In the rows, 128 means zero.
Rotation paths and how fast each direction turns (degrees each step):
Each turn is a multiple of 5 degrees from 10 to 175, or 0.
Each row of a path follows its step; steps can be skipped.
Rotation 1:
step 1: [136 128 128 126 127 127 139 128 114 109 132 132 129 136 113 130 127 127
 135 132 124 132 127 129 122 141 148 118 124 125 133 137 125 148 129 123
 127 123 120 141 125 123 129 116 116 122]
step 2: [141 130 149 129 140 130 119 122 138 120 129 127 133 136 112 125 128 123
 148 129 135 129 124 128 132 140 123 135 119 129 131 131 132 124 142 113
 117 139 124 130 126 119 126 127 127 125]
step 3: [133 133 119 137 138 128 145 143 118 123 137 120 126 128 118 123 127 129
 136 138 127 135 122 138 123 147 126 123 122 116 128 134 130 141 128 115
 134 131 125 129 118 119 134 116 124 129]
step 4: [139 135 137 130 124 125 114 116 134 135 137 124 140 134 114 128 133 130
 140 120 124 118 124 137 128 153 118 125 130 117 130 129 132 128 129 127
 117 135 118 126 125 116 122 122 123 132]
step 5: [127 133 125 135 133 134 140 129 121 132 132 135 116 120 113 116 120 118
 129 130 125 121 128 141 127 144 124 110 118 115 134 123 125 137 136 117
 130 134 128 134 134 129 125 111 131 126]
step 6: [126 128 134 127 115 132 117 122 120 125 135 128 143 136 111 120 136 125
 135 127 124 127 126 136 127 144 144 120 128 124 131 126 130 127 130 119
 106 118 117 137 131 119 123 123 123 126]
step 7: [128 137 136 132 140 133 130 129 123 116 131 140 133 126 119 122 126 124
 137 123 132 137 132 130 127 141 125 118 114 122 136 127 119 126 154 114
 133 138 133 143 128 127 131 117 134 123]
step 8: [135 117 128 134 121 131 129 127 124 115 135 124 127 134 113 130 136 138
 142 128 120 135 121 129 123 146 139 127 129 122 136 147 130 134 128 118
 121 124 120 139 122 125 135 121 112 126]
step 9: [143 137 140 131 146 131 130 124 133 117 131 123 135 125 111 124 123 121
 140 115 127 127 124 129 131 139 119 124 121 128 135 130 130 136 137 121
 124 148 124 126 119 123 120 123 136 123]
Speeds:
[131 127 126 131 126 126 127 124 129 129 128 127 126 127 132 132 130 132
 127 123 126 127 130 129 127 131 124 126 130 126 133 132 125 130 127 131
 132 131 128 130 128 131 128 126 125 127] : 90
[131 123 127 126 127 128 123 132 130 130 127 128 135 130 128 127 125 128
 133 126 126 126 128 130 129 129 131 131 132 128 129 129 129 127 130 130
 128 129 127 126 133 129 126 130 125 129] : 160
[126 129 131 127 126 124 131 132 130 130 129 130 130 124 126 126 133 128
 134 126 131 126 128 128 131 127 129 127 124 125 127 132 125 132 129 129
 126 128 125 127 126 131 129 127 126 129] : 0
Rotation 2:
step 0: [113 148 121 129 128 134 128 141 126 132 129 119 130 117 124 130 134 115
 140 127 130 137 144 138 131 128 141 117 145 133 125 127 123 128 131 120
 112 138 122 121 123 128 141 125 120 129]
step 1: [117 131 135 128 120 131 121 133 130 122 131 137 131 132 127 124 118 141
 142 136 118 120 137 136 129 136 112 138 127 148 137 143 125 132 120 133
 131 136 124 124 127 116 128 114 145 130]
step 2: [132 124 128 138 127 123 117 134 131 126 131 137 131 137 138 134 120 132
 139 125 151 113 123 147 114 129 142 130 111 125 126 121 118 132 141 135
 126 134 122 121 129 131 127 135 120 127]
step 4: [122 107 131 141 121 130 140 121 134 127 137 124 137 132 115 124 123 152
 136 123 112 123 112 125 131 120 127 134 124 131 134 126 119 118 120 125
 127 125 134 133 123 136 133 130 127 119]
step 5: [128 124 136 114 123 139 125 131 124 113 123 128 125 134 133 134 132 125
 132 120 126 113 129 113 126 119 132 126 133 107 135 110 131 137 130 126
 134 136 122 130 122 130 128 138 106 127]
step 6: [116 129 128 137 132 117 127 135 131 130 131 138 132 124 121 111 136 111
 129 126 129 134 135 129 136 122 120 125 134 116 141 135 145 127 111 118
 129 121 143 132 115 122 121 129 121 136]
step 7: [130 123 132 132 129 135 117 125 124 122 120 119 115 129 125 120 134 119
 147 119 135 137 119 126 139 117 120 143 124 145 132 127 125 137 120 138
 119 127 130 126 133 148 127 119 131 119]
step 8: [127 126 122 116 125 132 116 129 117 122 122 144 138 138 129 143 135 122
 126 133 142 146 121 122 115 136 124 129 132 117 139 138 129 132 126 134
 139 126 116 116 138 133 133 134 131 135]
step 9: [111 136 119 131 134 126 125 141 134 128 144 127 133 130 120 120 132 131
 114 108 134 142 126 133 127 124 141 122 130 128 114 135 137 122 132 134
 120 131 131 123 124 132 130 130 148 123]
Speeds:
[124 126 128 129 129 127 127 124 124 123 129 128 126 125 129 126 125 129
 127 125 128 124 127 129 128 128 127 129 128 129 132 128 127 128 135 130
 129 122 129 130 130 131 132 123 128 128] : 130
[127 126 128 125 130 126 128 128 126 124 131 127 129 128 132 128 128 125
 129 127 124 129 128 126 127 126 127 128 124 130 129 126 130 127 123 124
 130 123 131 127 130 132 125 133 124 126] : 35
[126 128 125 125 125 130 132 128 129 128 132 123 128 131 125 128 128 133
 125 126 126 129 129 124 123 129 129 128 133 127 126 127 130 125 129 129
 128 128 131 128 127 130 134 131 126 129] : 70
[133 130 132 128 127 131 129 125 129 128 130 133 127 133 131 130 127 127
 127 124 130 128 125 126 126 131 130 126 125 129 133 126 129 129 127 129
 128 129 124 129 128 127 132 130 126 129] : 120
[124 125 128 126 126 131 128 134 129 124 126 130 129 126 131 128 128 130
 128 127 123 130 127 126 130 129 130 121 128 126 130 128 125 125 128 129
 130 129 125 125 128 126 130 128 132 124] : 90
